One vector is turned by the same rotation once a step. Each row is the vector after some number of steps, and that number follows the row.
The counts run from 0 to 683.
  5  31 -18 -14 -10  16 -34 -10 -33  -9   1 -13   8  23 -11  -3 -14  22   8 -24  20  -1  14   5 -35  25  -9  24 -11  -3  12  15 -12
109
 11   7  44  15  17 -18 -16  20  -7 -30   4  -4 -13   7   2  -2  21 -10 -20  30   6 -24  17  25  -1  -5   0  17 -16   0  19 -24  -5
476
-14   5  16  -6  -9   9   6   1 -40 -18  31 -16 -24 -41  11   4   1   5 -35  -9  13 -20   7 -26 -29   9 -11  16  -1 -16  -3  -3  20
622
-19   9 -27  -4 -10 -26  10  -1 -17  18  -6 -26 -17 -34   8   1 -54   3  10 -28 -15  23  17 -20 -35   3 -11   4   9 -12  18   3   9
139
  2   1  13  -3   2 -31 -16  22   6 -21  35 -19  -9 -12 -20 -10  31 -23   8  16   9  27  10  13 -13  -7 -19  37   0  -7  20 -11 -35
384
  4  -9 -23  -5   7  28   1 -34  -3 -21  16   1   6  22  19  -5  27   3 -49 -26   6 -21  -7 -29 -12  17  20  -5  11   0 -14  19  20
544
 10  31  35  20  10  -6 -13  20 -31 -27  14  -2 -34 -16 -10   2  25  -4 -10  18  21 -10   0  15  -6 -17   5  19  -8  11  11  -7  17
399
 16  27  40  19   1  -9  -7  32  -2 -15  18   0  -3 -37   1  -3  -2  14 -17  12  21 -32  -9  -7  -3   2   6   3 -13 -40  10 -21   1
38
  6  -5  -1  21  -2 -21 -17  23 -47 -26   0  12  13   4 -27 -19  11  -7  -6  25 -18  37  30 -12  13 -19 -11 -23  -1  11   8   1  14
579
-12   5   6 -37  24 -17 -13 -19  21 -11 -31  14  -9 -30   6  30  -2 -23   4   2 -10  18 -22  18  10  -8  -8  -1  -2  25 -17 -27   5
300
 23  10 -17  12  11 -20   9  25  -7  23  -7   0  17  12   6 -17  -9  -1 -11 -20  -9  25  24  -6  21 -14  40   0  23  -6  42  -1   7
67
 35  24  -8  -1  -6  -1 -21  10  22  -4   8   2  32  15 -29  -9  26 -10   5  -7  22  29  -9  25  23   4  19  23   5  -5  20   0 -29
386
 16  -1  -8  39 -18  -6  10  25 -20 -10  -2  12 -14 -29 -24  11   8   3   8  12   6  45  -1 -11   9 -17 -13   0   6  -9  30 -12   3
218
 18   0   2  17 -10  20  15 -19  32 -39   3  18   5 -18  -3  17  20  -7  -8  -1  36  11 -41  -1  -8  12  -7   0 -11 -15 -10 -12  -9
314
 13 -29   8  35  15 -29  18  13  13 -17 -17   7  -9   0  17  11  25 -25 -19  22  -4  22  -7  20  14 -14   3   4  -3   3  19 -26  -7
372
 -1  -1 -32  -3  16  19 -15 -17 -28  -2 -49   3   9  28   7  11 -26  11  -9 -19 -24   8   7   2  -1  12  16 -12   0  30 -10   0   8
574
 -3   6  -4   0  -6   0 -11 -13 -31 -38  19   1 -21   3  -4  11  35 -21 -12  19  21  32  19  -9 -34 -10 -29  14   0  18   3  11  15
683
  5   6  -3  11 -10  19 -23 -11 -43 -41  14   3  -7  10 -12   2  -4   8 -10   3  20 -11   4 -33 -42  16 -31 -16  -8  -2 -11  13  22
410
-16  10  -7 -24  -9  10  -9  -1 -33  34  -7   2   5 -27   6  -5 -30  18  -3 -29   2 -38  24 -22  -6  -5   2   2  -9  13 -23  17  16
47
  7  17  -6  -2  -8  14   9 -43  51   5   0  11   8  -9  13 -13 -13 -10  13 -45  22 -11 -16  12 -22  11  12   1 -27 -15  -7   7 -15
616
 12  11 -39  15 -23   6   7   5 -27  18   6  -3   4 -13  -2 -12 -31  15  -2 -26   0  40  16 -26 -16  -4  11  -8  10 -20  31  17  10
140
 32   3 -18  24 -14   0  -4  -8  28  15 -29  34  16   5 -14   5 -11 -12  28 -10  16  32 -17   0   3  -8   0 -41  -8   4   4   2  -3
509
-32 -44   1 -27   1 -19  13 -19   5  -8   2  -7   9 -25  19  13  30 -22 -28   3   3   6  -3 -20   7 -17 -29   8  11   1 -25  -5  -6
453
-24 -24   7  14 -13  13  27 -17 -19 -18 -25  15   1 -42   3  11 -16  10  -4   4   4 -20 -13 -18  -4  -1 -28 -24 -20 -13 -34  -3   5
422
 21  14  -8  20 -20  17 -22   9 -42 -36  19  -4   8  11 -31 -12   4  21  -2  -1  25  14   8 -13 -24  18 -17  10  -9  -8   8  13  -1
110
-15  21   5 -29  -2   0 -14 -27   2 -11   8 -11 -20 -11  14  12 -25   0   4 -13   7 -21  -1  -9 -49  21 -26   7  -8   2 -14  -5   3
31
 31   0  -9  39  14 -17  -2  12  11  20 -20 -10   6  30  17 -15 -14  10  14 -26 -15 -24   7  12  -2  -1  30 -12  -2 -16  41   0  -5
643
 20  21  -5  13   1 -22  -3   6  45  32 -31  19 -16 -11   1  16 -36 -16  40  -5   8  11   2  16 -16 -18  -2 -15 -12   9  15  -8  -9
508
-15 -29   4  16   0 -31 -12  22 -46 -24 -11 -14  11   3  -2 -18   2  -9 -13  29  -9   4  36 -24 -10  -9 -26   1  -5  -1  13   2   3
276
 26  -8   5  30  -8 -11  23  29  13  15   0  23  14 -26   9  19   9 -13 -13  14  16   8 -14 -21  30 -19  13 -17  13 -11  19 -21   6
145
 15  46   4 -11   3 -27 -26  31 -18  32 -14   8 -16 -29   1   4 -30   0  26  -4 -12   7  19   6  -3 -20  -1   2   4  13  16  -5   8
504
-25   4 -18 -31   0  -5   8 -24   4  12 -11  -2 -23 -38  12  19  -5 -21  16 -12  -4   9  -8 -10 -25 -22 -33  -1   0  26 -27   6  14
227
-11  -5  -3 -21  21  -3  -3 -29   7  11 -43  -4  21  10  26 -10 -22  10 -21 -38 -22 -26  10  22  17  15  23 -10  -7   3 -11  -2  -4
270
  5   4   6   5  24 -48  -9  27  -9   3   6 -22 -21 -12  10   5   0 -14  -6   1 -39  12   3  13   2  -4  18  21  16  -3  30 -22  -2
369
 25  -1 -11  24   7  -2   1 -10  38  -3  13   3  28  29 -11 -23  46   0  -2 -23  12 -11 -21  16  21   0  20  18   6  -1   9   8 -26
463
